One vector is turned by the same rotation once a step. Each row is the vector after some number of steps, and that number follows the row.
The counts run from 0 to 55.
[ 10.7  18.4  -1.1   7.8  31.8   2.2   3.2 -10.5  32.4  26.5   9.2   0.8
  -7.7  37.2   4.7 -11.6  -8.8  -3.6  -5.8  11.1  -4.6  17.9 -10.4] => 1
[-23.8 -14.9  11.1  -4.6 -22.6 -32.9   7.4 -15.0  11.7 -15.8  10.7   9.2
  38.0  11.1   1.1  16.4 -12.5  -9.3  -8.6  -0.2  21.6  -7.1 -14.7] => 44
[-27.9  14.5   0.9  17.1  -2.0 -18.6   8.4  -0.5  22.2   5.0  -2.0  -6.3
  16.7   7.4  -2.4  20.1 -12.0 -13.3 -30.6   0.1   4.5  17.5 -27.5] => 36
[ 11.5  13.2   1.2   6.3  15.5  14.3   3.2   5.2  -1.5 -16.7  40.9 -18.4
  17.3  11.0  -5.1   8.1   2.0  17.0  23.3  17.0 -19.2  -9.2   9.0] => 12
[  6.1 -42.3  -2.8 -15.0   0.2 -17.5  16.9  11.3 -21.1 -26.0  11.7   2.9
  12.7  -7.1  -2.6  11.4 -10.5  10.2  15.9  13.9   0.6 -28.4  11.2] => 50
[ -5.2 -17.1  12.6 -26.6  -0.2 -30.1   6.0  -9.3  -4.3 -22.1 -20.8  18.8
  26.2  11.1  14.4  -5.6 -18.6 -15.1   3.7  -6.2  12.9 -10.8  25.0] => 53
[ -7.1  23.6   9.4 -22.3  13.1 -13.1 -19.7 -10.7  -9.2 -18.2  20.0   1.9
  32.8 -14.8  17.1   1.5 -12.7   0.1   4.6 -11.5  -6.5  18.2  21.0] => 17
[-22.4  14.2   0.8  31.2  -0.7 -13.1  18.3  -3.5  18.4   9.4   0.6 -11.1
  10.0   4.9  -1.3  20.5 -12.2  -4.3 -32.6  10.2  14.8   7.9 -31.5] => 37
[-10.6  25.9  15.2  15.8  37.4  -4.1   8.5   9.5 -13.2  -1.7 -15.1 -11.7
  -7.2 -12.3  20.9  15.4  -1.5 -10.5 -24.2  -9.6 -17.0  21.9  -6.0] => 28
[ 15.8  -6.5  17.3 -20.3  12.2 -43.2  -0.9   8.9  -7.6 -23.8 -24.1  10.5
  11.9  16.4  15.7  -4.6 -30.8  -8.7 -13.0 -12.3   2.4 -11.3  17.3] => 54
[-19.9   2.8   9.2 -10.2  13.4  -0.4  -0.4   6.2 -39.9   1.2  -2.1  12.9
  -1.7 -33.3  12.6   8.3   4.2   0.1  -1.4 -12.9 -17.0   9.3   8.4] => 24
[  5.6  29.3  16.1  -8.8  27.9  -7.9  -7.2  14.3 -18.5 -24.7   4.6 -17.2
  17.5   1.6  20.7  -5.5 -12.2   0.1   0.3  -0.1 -12.3  -8.7  20.9] => 19
[ -3.5  -2.4  -3.8  -9.9  -4.9   5.9  -8.8 -21.6  25.9  -5.3  52.3  13.8
  25.8   6.9  -4.9 -10.7  -3.4   9.9   8.9   2.2   6.4  13.7  -9.2] => 7
[ 11.1  31.5   5.7   7.0  31.6   8.8   2.5   9.7 -23.9 -21.7  -0.1 -30.5
   2.7  -8.2  17.0   9.1 -10.9  11.4   3.4  -3.4 -25.0  -9.7  13.7] => 20
[-23.4 -32.9 -13.6  15.3 -11.9  -8.6  17.0   6.2   5.3 -10.6  30.3   3.8
  16.3  -9.4  -9.4  26.2  14.8   0.1 -13.4  17.3   5.7 -10.7 -21.8] => 41
[ -7.5  -4.8  -0.6  -9.7  18.7   5.9  -1.0   4.0 -43.0 -17.4   2.3   8.6
  -4.0 -32.3  11.0   1.3   7.5  -5.3   7.6  -6.9 -27.2   6.6  -0.9] => 23
[ 19.0  20.7   5.3  15.6  16.1   5.8   3.2  -0.4  14.1 -13.2  37.2 -21.6
  19.2  13.4   1.1   5.9  -2.2  15.4   5.7  11.9  -5.5  -9.9   8.6] => 11
[ -4.4   5.9   4.2  20.7  27.3   7.0  23.9  10.3 -10.2   8.6  -9.4 -20.0
 -24.9  -7.9  10.9  22.1   6.8   3.0 -16.3  10.0 -27.3   4.5 -22.6] => 30
[  8.6   9.4   9.1  -1.0  29.9   6.3   4.6  19.2 -28.4 -18.4   7.9 -22.0
  -2.4 -18.6  11.4  19.3  -3.5  -2.1   9.4   6.1 -30.9  -3.8   9.1] => 21
[ -8.8  24.7   7.6  16.8  31.4  -1.4   6.0  12.1  -7.7   3.1 -22.7 -14.5
 -11.9  -6.9  11.0  16.9  -2.6   1.5 -19.0   3.1 -26.0   9.9 -15.9] => 29
[  3.1  18.2   1.0  -1.3  -2.9   5.2 -12.9 -20.3  27.4  -5.6  45.2   5.5
  38.8  16.5   5.3  -2.2 -10.0   9.2   7.1  -7.2  -2.3  13.9   0.3] => 8
[  0.4   0.5  -4.9 -12.7  -1.2  11.3  -8.6  -1.1 -20.2 -20.8  43.1   9.9
  26.6 -10.4  -0.9   3.1   4.3   9.1  24.5  -1.0 -10.5  -8.0  14.1] => 14
[ -0.3  11.4  11.3 -22.6  -0.7  -9.3 -16.8  -5.3 -12.5 -27.5  20.2   9.9
  33.3 -14.3  22.0  -0.1  -8.4   6.7  16.8 -16.9  -4.1   1.7  22.1] => 16
[ -4.7  -2.5  -6.4  -4.9  -5.8  11.1  -5.6 -16.5  15.2   5.0  54.6  22.0
  24.0   7.0  -9.1  -5.7  13.7  10.1   8.8   4.3   4.3  18.1  -5.1] => 6
[  9.6  32.6   7.6   6.7   7.8  -0.9  -2.3 -10.6  20.7 -12.9  42.3 -16.7
  28.5  20.9   9.1  11.8 -16.4  16.2  10.2  15.4  -8.8   0.6   4.8] => 10
[  7.9  -3.3  -8.5  25.8   9.0  20.0  10.2 -11.0  29.1  12.3  34.8   9.1
 -13.4  24.0  -3.2  -3.2   6.6  11.8   2.0  22.8 -16.7  -7.6 -20.3] => 3
[ -6.4   2.3  13.1   4.6 -18.0 -27.8   6.1   1.2  13.1 -11.8   2.2  -5.0
  32.0  11.0  12.4  18.7 -18.8  -1.9 -15.0   4.6  18.3 -15.5  -2.4] => 45
[-11.7 -19.0 -12.5  19.0 -13.3   1.0  14.5  -1.0   5.1  -6.7  25.8  -3.2
   6.8  -6.3 -20.0  25.8   3.1   5.6  -8.1  24.1   8.5 -15.5 -24.7] => 40
[-34.0 -15.2 -10.0  15.1  18.1   3.2  18.9   9.6 -10.5  12.8   7.2  10.3
 -18.6 -21.9  -0.3  15.3  18.8  -9.8 -15.4  10.4 -17.2  15.7 -27.0] => 32
[  0.4  -8.7 -15.3  11.3   8.0  19.8  12.7 -12.4  25.6  16.9  48.1  14.1
  -6.1  17.9  -9.8   1.4  13.4  17.5  13.9  12.1 -14.0   0.0  -9.1] => 4
[  6.2   3.8 -10.1  -6.7   1.5  14.5  -3.1   2.3 -16.3 -18.1  43.8  -1.5
  24.8  -1.4  -2.7   5.8   5.8  25.2  27.4  12.0 -19.2 -14.9  15.6] => 13
[-17.3   6.0  -4.3  33.8   4.8  -2.3  20.1   3.6  14.3   1.5   4.2 -30.8
   9.6  13.8  -8.2  24.8  -8.7  -1.5 -25.7  20.4   3.6  -2.3 -35.5] => 38
[ -6.2 -22.4  14.1 -25.7  -6.5 -26.7   6.1  -9.5 -17.0 -19.0 -13.7  27.2
  23.9  -3.9   8.5  -0.9 -11.4  -8.9  12.6   0.0   7.5 -14.1  21.5] => 52
[  6.8  13.2   4.5   6.9  19.2   1.9   2.2 -18.3  39.8  18.2   8.5  10.3
  -9.0  25.7  12.3  -7.2  -6.0  -4.0 -12.5  -0.8  -2.7  24.8  -6.4] => 0
[ 10.6  32.9  17.7 -14.5  16.6 -13.0 -14.0   2.0 -13.3 -29.3   4.7 -17.6
  23.8  -3.1  15.7   6.0 -19.1   5.0   8.9 -17.7  -6.7   0.3  19.4] => 18
[-38.8   7.4   6.0  10.8  -5.2 -11.0   5.0  -9.0  13.5   9.6   1.5   5.0
   9.3 -11.3  10.2  12.4  -2.3 -18.1 -31.1   0.7   6.2  22.8 -30.7] => 35
[-25.9 -24.8  -5.6   4.0 -26.2 -15.0  18.4  -6.1   0.7  -9.1  24.9  19.1
  25.2 -10.8 -14.2  17.3  10.7  -1.7  -9.3  10.7   8.5  -8.9 -14.7] => 42
[-12.4 -12.3  -7.0  34.0  -3.6  -4.1  23.3  13.6  11.9   5.1  13.2 -20.0
   2.9   5.1 -16.7  25.9   4.4   1.9 -14.2  25.8  -1.0 -13.8 -27.8] => 39
[-12.4 -33.4  -6.2 -20.3 -15.8 -31.5   3.3  11.4 -18.0 -20.6   1.3  29.0
  12.3 -10.6   1.6   0.8  -7.8   2.3  17.2   6.5   4.4 -17.8  16.4] => 51
[-29.4  11.2   0.6 -14.9  18.1   3.5  -2.7  -2.8 -22.2  -5.9  -5.6  16.9
   7.5 -28.2  17.7   6.4   2.3 -12.9 -16.4 -15.0 -15.5  22.1   0.6] => 25
[-16.5  28.7  11.6   4.3  29.3 -14.0   4.9   0.5  -8.9   5.4 -24.4  -7.7
   4.1 -10.8  24.0  12.3 -10.9 -10.4 -23.2 -20.0 -15.1  21.0  -5.0] => 27
[-36.8  -7.7  -8.1   6.0   1.3   6.6  22.0  -6.7  -8.5   6.0   6.0  17.7
  -4.5 -31.5  -3.2  14.0   6.1 -12.2 -18.8   1.2  -7.8  15.1 -25.5] => 33
